In the data rows, the value 128 means zero.
Each row of this table is followed by its label. One hidden rule gives the labels. It looks at one to three of the table's principal directions, none of them among the few with the most spread.
[ 95 176  90 106  96  96 122 169 124 120 139  98 104 145 139 149 149 139
 115 100 173 181 136 144 104 152 142  99 140 128 136 101 152 187 110 156
  88 147 128 115 166 138  73 138 146 105 143  90] 2
[167  98 180 184 137 140 159  99 183 112 145 113 102 145  71 112 103  87
 145 136  83 142 142 152 161 166 129 183 136 189  97 174 108 144 186 126
 139 124 107 170 111 107 172 113 101  95 148 123] 2
[111 115 162 153 121 105 121 139 171  83  98  99  99 167  72 146 158 116
 150 127 130 137 120 125 147 173 127 142 165 177 108 155 112 175 138 124
 156 117 119 169  97 123 140 108 130 146 117 151] 0
[126 142  99 122 133 110 119 117  84 189 140 191 124 101 147 147 117 121
 111 121 115 136 116 153  99  92 168 101  90  93 133 102 133 102 143 146
 114 128 150  96 155 122 115 153 139 138 124  99] 4
[118 186 108 133 123 135 159 130 130  92 113  98 143 148 103 115 118 143
 177 100 141 153 109 116 105 155  84 137 147 178 125 161  95 139 116 168
 126 112 136 157 147 133 134 105  76 115 141 161] 0
[156 158 150 148 106 109 163 146 137 130 131  83  77 158  55 159 167 140
 123 121 119 170 180 189 162 184 116 124 140 168 130 131 161 169 120  95
 146 210  71 164 119 116 118 136 120  83 176 110] 2
[149 117 171 155 169 132 143  98 136 111 153 119 135 152 113 122 137  92
 142 111  74 111 173 128 164 132 108 197 114 158 105 152 112 118 141 156
 157 110  84 142  89  95 155 105  89 105 129  99] 0
[129  61 107 114 118 122 120 147 156  94 150  78 193 116 213  79 115 137
  89 174 137  94 136  97 142 109  98 142 183  71 154 133 139 114 108 132
  97 126 121 117  95 148 116  88 155 155  84 147] 3
[128  99 124 109 109 122 104 146 139 128 141 128 127  97 148 129 185 130
  69 134 184 177 145 170 124 148 177 105 136  77 145 119 154 136 103  79
 115 188 116  96 122 133 109 158 153 151 137 139] 1
[111 182 127  99 177 176 150 112  81  97 133  96 189 137 161 101 102 139
 186  89 125 127 100  92  86 121  50 169 147 146 114 143 107  90 104 172
 126  81 117 140 146 122 144 102  51 109 135 146] 4
[134 147 178 133 157 148 129 106 124 145 132 119 103 153  80 139 126 119
 139 124 128 152 139 160 138 146 147 157 130 166 100 148 126 138 137  98
 155 149 110 141 122 118 150 152  92 117 158 136] 5
[ 99 102 127  95 152  79  85 166  22 232 100 212 111  94 190 208 181 133
  95 147 176 142 134 187  60  60 225  78  78  38 139  53 178  75 108  67
 140 188 112  75 131 104  42 212 189 185 136 105] 0
[144 113  48 126  46  93 113 162 189  93 136 136 113  90 143 108 133 123
  53 134 138 163 139 130 141 154 151  74 116  84 176 102 138 174 134 147
  53 130 174  93 145 155 103 113 186 108  74  94] 3
[137 100 147 127 121 162 138 137 159  78 110  68 160 136 115  91 141 136
 153 149 152 117 143  86 155 153 106 136 148 142 137 159 126 137 101 100
 144 125 131 143 107 140 147 102 123 143 129 178] 0
[102  89 146 132 138  74  85 126 135 130 167 178 112 126 147 161 224  95
  60 111 146 171 146 210 132 154 169 140 166  85 106 116 147 145 140 135
 136 181  72  97  67 101 108 163 152 173  99 110] 1
[106 107 191 109 160 143 126 131  85 144  89 102 120 131 145 163 174 139
 152 133 149 143 138 141  91 127 143 124 148 132 124 117 160  81  97  49
 174 184  58 156 121 102 103 165 127 132 173 137] 3
[150  66 152 156 130 126 132 111 208  59 163  96 147 126 141  75 146  94
  92 140 107 117 154 116 179 161 106 189 171 125 120 178 110 150 150 146
 124 121  98 137  70 118 164  87 132 122 105 129] 3
[122 186  87 142 111  96 134 134  96 177 123 177 114 150  73 158 133 137
 149 120 142 154 142 170 128 120 157  96  91 149 127 129 117 146 125 166
 144 137 168 108 136 134 111 152 105 166 123 150] 3
[123  71  70 119 120 143  99  99 159 116 170 203 177  56 199  79 110 101
  87 131  98 104  73 115 116 114 112 118 155  48 134 120 112 103 171 179
  78  67 171  81 109 136 150 115 171 166  34 143] 4
[102 111 121  85 145 143  99 130  63 182 118 201 127  74 220 160 143 142
 105 104 162 125  92 132  46  69 177  89  81  56 141  68 145  52 103  83
 115 129 124  88 185 121  95 178 146 139 157 102] 1
[ 85 159 163  96 161 113  96 136  52 188  96 157  97 142 161 195 152 140
 136 106 176 136 122 129  64  77 210 110  77 122 118  92 133  98  91  88
 155 150 112 117 168 115  79 186 131 133 183  95] 1
[164 176  84 153  76 133 148 116 185  81 154  95 138 148  69  89  94 119
 121 116 104 152 148 108 177 168 114 126 113 173 141 166  93 181 132 197
  97 104 177 139 135 156 163  79  98  93  98 123] 0
[ 83 183 198 113 200 171 156 130  57 110  86  39 157 200 122 157 102 155
 255 112 122  89 115  73 102 108  35 180 170 217  90 139 128  98  93 138
 197 100  66 205 121 110 116 113  63 109 178 151] 2
[147  74 126 137  92  77  97 145 160 114 153 127 121 115 140 140 200 104
  39 149 139 147 186 166 176 147 171 112 128  83 152 105 162 150 122 112
 113 205  93 100  73 123  99 142 188 134  99  89] 2
[157 183  69 157  83 125 164 132 151 108 123 105 154 156  68  95  71 143
 166 141 111 115 137  93 168 132  89 113 107 180 146 162  93 159 129 201
 117  93 197 142 136 161 147  80  97 125 102 158] 5
[ 99 125 172  99 190 191 133 108 103  96  94  47 183 130 127 111 128 136
 207 135 123 118 105  90 112 140  59 162 193 158 117 153 127  87 100  93
 172 116  91 168  98 117 143 119  89 143 127 200] 3
[ 66 247 105  91 134 155 152 148  54 124  75  93 154 192 127 150  83 206
 241  89 174  95  62  56  64  99  52  96 144 197 119 126 102 116  66 172
 153  77 160 170 197 161 114 110  60 136 170 179] 1
[128 148 135 126 142 119 146 136 102 144 130  92 151 172 123 123 102 145
 151 150 122 108 137 119 134 119 111 143 153 140 119 147 129 137 115 142
 141 129 129 145 116 135 127 105 110 144 126 149] 0
[118 106 114 128 120 128 111 136 108 137  55 139 135  99 111 156 131 125
 166 158 122 118 120 106 116 104 138  81  99 136 158  98 130  84 125  94
 148 125 150 133 114 124  97 152 158 155  89 157] 2
[103 178 116 119 162 163 138  87 111 126 172 175 142 134 138 118 100 128
 162  72  93 119  69 138  99 136  55 158 169 143  85 135 103 120 157 202
 122  70 123 132 137 122 163 121  77 120 109 138] 2
[104 144 163 107 154 104 105 150  48 209 104 155  89 138 122 209 173 153
 131 128 173 126 136 172 104  91 182  98  93 113 121  78 166 109  96  60
 172 194  97 115 141 116  81 195 147 156 191 119] 0
[148 133  93 118  68 144 127 151 161 102  85 114 128 101 115 105 123 157
 114 139 186 134 111  76 121 135 173  70  80 119 171 139 104 139  88  85
 105 127 200 123 178 168 135 117 147 129 145 163] 3
[ 95 168 150 129 164 121 139 137  80 150 125 141 101 161 136 171 109 131
 186  99 119  98 106 119 101 103  93 151 127 164  91 101 135 134 150 165
 144 100 100 148 146 107  99 142 128 102 166  89] 0
[127 178 160 136 131 121 154 149  97 112  99  82 118 179  90 161 148 148
 177 108 157 133 143 118 123 141 109 135 114 190 119 133 126 137  96 124
 158 159  98 170 139 122 113 125  93 103 188 126] 3
[143 205 111 117 103 140 138 125  71 187 135 180 112 157 116 153  81 167
 125 109 150 128 109 139  99  95 156  84  68 141 126 103 123 112 109 139
 114 137 170 119 196 158 133 149  88 109 163 111] 4
[177 122 161 152 153 153 170  89 113 131 133  67 182 152 102  98  95 106
 169 155  68 117 169 109 153 133 112 164 120 172 132 164 114  85 129 131
 143 145 107 166 104 113 157  93  78 106 124 138] 3
[160  98  66 163  71  80 116 117 209 101 134 176 114  93 136  91  92  98
  60 142  97 118 114 104 150 125 166 111  90 110 158 136  81 149 178 174
  63  87 200 102 139 146 146  96 165 113  67  93] 0
[123 155  72 120 113 117 114 116 128 177 147 190 114 111 144 116  61 129
 106 125 123 117  81 121 103  97 167 100  97 103 128 112 105 143 163 163
  75  75 212  86 187 153 135 134 141 133 106 112] 4
[131  70 145 136 134 107  93 113 132 163 135 184 121 112 141 142 151 109
  86 152 118 100 132 144 146 103 183 120 113  86 125 116 131 111 142 103
 145 137 132 102  94 123 135 147 167 175  99 127] 5
[139 123  91 117  94 125 103 119 158 164 168 189  97  94 116 115 135 126
  50 125 143 175 117 188 130 152 191  91 123  72 133 123 136 161 144 108
  89 142 176  74 152 150 150 153 145 151 106 133] 4
[132  84 160 120 172 148 129 126  99 136 117 126 162 117 167 126 142 135
 143 145 127  78 147 111 133  88 103 158 116 103 131 120 137  69 103  89
 164 129  94 120  99 112 127 131 118 151 141 147] 0
[ 94  73 188 117 183 139 112 129  77 172  80 160  88  78 162 189 179 104
 167 120 135 131 117 146  68 104 163 123 106 115 117  74 168  66 147  40
 164 155  61 129 139  72  79 204 176 122 184 100] 0
[121  85 139 119 172 152 126 132 116 105  86  97 155  84 146 121 137 105
 178 142  99  96 141  78 132 107  90 150 114 118 144 113 140  90 129 104
 151  93 110 128 100  98 110 124 156 125 113 130] 0
[184  94  39 168  17  61 125 169 244  59 190 140 140 121 125  63 138 127
   4 162 158 135 163 143 217 165 134 111 139  74 165 164 114 222 140 201
  58 144 192  87  87 179 146  68 179 149  63 128] 3
[140 114 147 118 148 144 120 111  91 180 183 169 128 120 170 138 126 114
  90 125 110 132 157 171 127 101 153 140 114  86 114 101 164 102 138 128
 123 154  92  99 121 114 119 160 135 114 133  79] 4
[100 134  95 100 170 127 110  91  53 195 164 235 168 102 212 129  84 120
 124 104 101 105  44 143  46  75 125 120 131  67 104  86 115  60 167 180
  84  70 161  82 166 122 138 140 108 166  83 117] 4
[105 133 100  97 151 158 114 111 137 110 144 170 140  91 187  95  93 136
 123  88 120  84  47  77  88 112  93 141 135  85 116 121  94 121 140 154
  91  34 170 105 172 139 164 101 127 125 113 130] 2
[118 144 107 115 103  94 116 157  77 197 110 188  89 123 173 180 106 156
 109 124 167 105  95 127  70  72 191  71  63 100 140  63 138 109 124 104
  96 141 157 107 204 141  78 167 167 118 171  80] 5
[141 154  83 154  85  92 123 123 181 155 150 172  63 122  72 132  90 108
  89 118 108 166 112 168 140 153 182 105 102 141 125 127 108 195 184 156
  80 105 193 108 171 144 140 133 143 109 113  96] 0
[156  89 241 145 217 176 151  90  79 154  98 120 131 132  83 158 194 113
 181 142  90 111 211 171 164 119 104 193 108 162 109 147 152  40 105  33
 248 198  10 159  40  64 143 175  78 131 175 162] 0
[115 120 113 109 143 138 120 116 117 122 130 112 170 124 175 107  84 126
 138 137 105  99  91  86 103 109 105 133 153 113 131 119 116 104 134 151
  99  86 146 130 136 137 131 103 129 131  86 131] 3
[146 146 113 153  91 125 149 127 156 129 103  87 119 155  46 119  96 136
 160 164 113 134 142 125 170 156 118  98 134 188 142 143 128 159 142 123
 132 143 164 150 127 149 139 119 124 129 116 161] 2
[127 140 112 120 128 133 142 135 132 104 147 100 139 128 143 108 109 131
 120 123 109 153 124 144 122 147  73 141 172 125 128 125 147 134 139 153
  99 122 111 134 132 128 130 109 110 100 114 111] 0
[103 185 175 136 192 118 136  82  55 231 180 218  74 169 117 190 112 117
 146  70  96 147 101 219  77 108 154 162 120 158  57 109 128 108 174 154
 150 130  87 126 170  94 141 180  61 120 187  81] 4
[148 116 149 179 109  89 151 141 180  76 155  99 115 183  93 127 141 102
 127 129 107 128 165 147 180 171  92 177 160 178 105 154 120 183 160 182
 128 137  90 163  76 116 130  94 122 106 114 107] 0
[ 96 160 112  93 138  95 110 143  80 134 138 124 133 138 182 152 150 141
 101 107 126 128 130 127 102 110 114 116 148  93 134  94 154 125 102 157
 116 144  95 118 128 122  90 128 144 115 117  77] 0
[106 164 150 133 143 108 154 150  81 145 119  85 125 182 115 168 112 146
 185 124 129 133 108 144  99 133  90 135 169 176 104 117 145 135 130 144
 139 143  94 176 143 120 102 121 104 121 162 125] 4
Which label does each new row get?
[160 129  85 161  58  97 136 144 188 139 168 181  57 102  70 144 167 104
  68  99 128 204 154 212 148 192 187  91  99 114 135 121 138 200 162 136
  88 158 146 105 150 128 123 145 161 107 127  95] >> 5
[134 111 118 115 154 154 123 113 142 101 136 146 148  89 164  91 110 109
 122 113 112 111  99  95 112 124 110 159 121  96 125 134 105 116 147 139
 101  70 149 108 134 121 152 110 129 115 104 125] >> 0
[126 147 108 139 128 118 129 136 112 155 106 168 104 129 106 151  99 118
 161 122 114 112 122 117 120 103 140 116  72 147 126 102 118 132 153 147
 122  84 168 114 152 124 111 140 136 122 119 109] >> 1
[105 147 123 106 139 111 103 125  72 181 124 174 112 123 162 170 132 134
 117 112 132 117 120 132  95  82 164  97  86 106 131  76 144  97 119 125
 126 133 128 100 161 123  98 164 142 127 142  81] >> 1
[160  96 126 150 138 175 125  68 225  82 150 126 146 108  81  48  81  96
 117 141  65 104 118  94 192 157 109 178 144 140 120 201  69 149 164 144
 130  46 183 125  92 142 226  77  98 139  62 180] >> 0
[139 221 162 116 154 160 146 119  71 134 153 144 127 185  89 142 156 141
 142  69 152 170 175 155 126 136 136 160  82 157  97 157 119 132  73 156
 171 135 108 126 136 121 155 133  30 111 175 117] >> 5
[119  96  71 140  84 120 120 136 198  94 100  90 136  80 108 102 129 117
 137 153 125 142 124  95 149 149 139  91 143 130 168 148 111 157 135 132
 113 110 173 131 123 143 114 111 181 149  88 168] >> 5
[ 98 156 112 129 121 105 160 172  95 124 123  60 154 172 158 137  90 155
 188 145 156 123 113 116  99 118  67 128 183 166 124 115 150 143 129 172
 108 140 109 162 146 136  70 115 128 119 153 130] >> 4
[130 104  73 125 111 148 146 136 176  72 135  96 167  90 157  66  86 133
 139 143 102 103  95  85 139 141  38 131 181 110 147 138 126 138 152 165
  86  73 155 129 125 144 143  79 149 120  83 152] >> 0
[189 101  44 161  49  98 136 139 187 143 165 138 142 110  95  82  77 117
  71 190  88 117 167 134 206 132 150  87 106  93 170 136 132 178 162 172
  75 126 209  94 107 166 136  92 184 142  48 127] >> 1
[160 146 160 140 115 137 154 157 114  98  86  80 125 161  83 141 136 143
 166 138 141 101 159  84 156 134 109 126  87 170 137 130 135 136  98 104
 156 146 120 165 122 129 126 109 128  96 165 124] >> 5
[ 84  82 110 107 142 124 105 133 124 116 113 158 139  77 205 129 146 116
 130 117 138 129  76 119  66 118 117 115 161  85 132  94 135  94 148 123
  99 102 117 111 139 112  97 145 166 145 102 126] >> 1
[161 121  83 142  67 118 131 130 183 109 150 153 109 100 117 100 113 115
  75 124 123 158 114 136 134 163 157  96 114 108 146 130 118 164 158 145
  66 121 177 112 159 148 147 110 154 104 103 106] >> 5
[128 110 130 124 147 137 129 114 109 161 127 144 141 120 156 121  68 123
 142 148 101  98  80 114  97 103 126 131 138 117 118 114 122 101 163 123
 103  95 152 131 150 130 136 124 135 131 109 130] >> 4
[180 105 128 151 138 157 147 101 138 144 129 116 161 124  91  91  85 109
 145 173  69  97 186 110 190 106 123 150  86 139 145 155 119 102 135 128
 151 109 152 122  89 127 158 109 109 132  92 147] >> 3
[ 90 116 125 117 149 114 104 134  97 158 107 178 126 125 169 151 114 145
 146 134 139  64  81  98 103  73 123 117 125 107 117 101 122 106 134 132
 144  90 146 116 133 131 113 142 158 168 125 137] >> 3
[ 83 165 119  97 153 160 132 142 147  52 136  80 147 150 153  94 107 149
 162  88 142 124  77  89 108 155  23 170 203 145 103 141 118 164 120 174
 110  50 128 141 142 141 149  85  85 113 119 147] >> 0
[ 98 216 165  87 178 217 147  92  98 113 109  65 140 154  97 114 103 158
 200  79 135 176 111 110  85 148  94 156 153 193 107 176 103 104  74 108
 170  99 113 169 173 131 169 127  13  99 178 176] >> 0
[162 157 171 172 135  94 150 116 132 150 123  94 113 200  30 151 145 120
 146 145 123 140 197 164 185 147 169 161  99 201 115 175 102 155 114 119
 181 183 114 156  88 120 141 128  75 140 155 152] >> 0
[112 148 131 120 120 104 106 120 115 162 138 140 108 163 120 148 109 128
 104 136 116 143 123 150 122 126 166 109 146 131 116 119 136 147 137 139
 120 135 140 126 131 139 125 138 129 138 100 109] >> 5
[121 144 173 109 156 158 134 153 111  90 102  63 130 145 129 133 144 141
 162 121 163 116 142  87 131 131 100 159 129 146 120 134 141 141  92  98
 156 133  94 153 120 120 115 125 128  98 175 128] >> 1
[121 158 109 120  98 126 128 148 132 102 129 107 133 132 118 133 151 142
 120 112 165 171 127 140 119 153 128 108 142 132 137 136 129 151 100 141
 120 151 129 137 134 142 114 126 121 127 133 141] >> 2
[133 101 154 139 161 158 152 108 150 113 163 102 152 146 152  89  59 122
 157 145  91  84  85 119 131 136  49 189 200 148  91 143 121 128 182 147
 106  90 111 155 114 127 159 101 110 111 115 148] >> 2
[182  78  96 151  52  98 143 183 237   4 173  23 168 130 127  60 182 123
  44 157 167 155 202 121 225 199  88 149 171 100 170 168 145 211  97 152
  84 177 115 126  67 156 133  52 158 114 105 129] >> 3
[ 93 133 162 148 160  60 133 152  93 136 132 105 117 210 146 183 125 126
 169 127 100  64 132 120 134 105  78 170 166 169  91  97 139 150 148 183
 146 121  69 163  93 104  82 111 140 125 127  81] >> 4
[130 163 177 134 178 141 137  80  88 170 147 149 123 170  89 148 129 122
 151 106  92 130 143 167 134 127 125 162 123 168  92 140 120 101 131 130
 171 139  95 137 117 108 164 144  55 132 147 129] >> 0
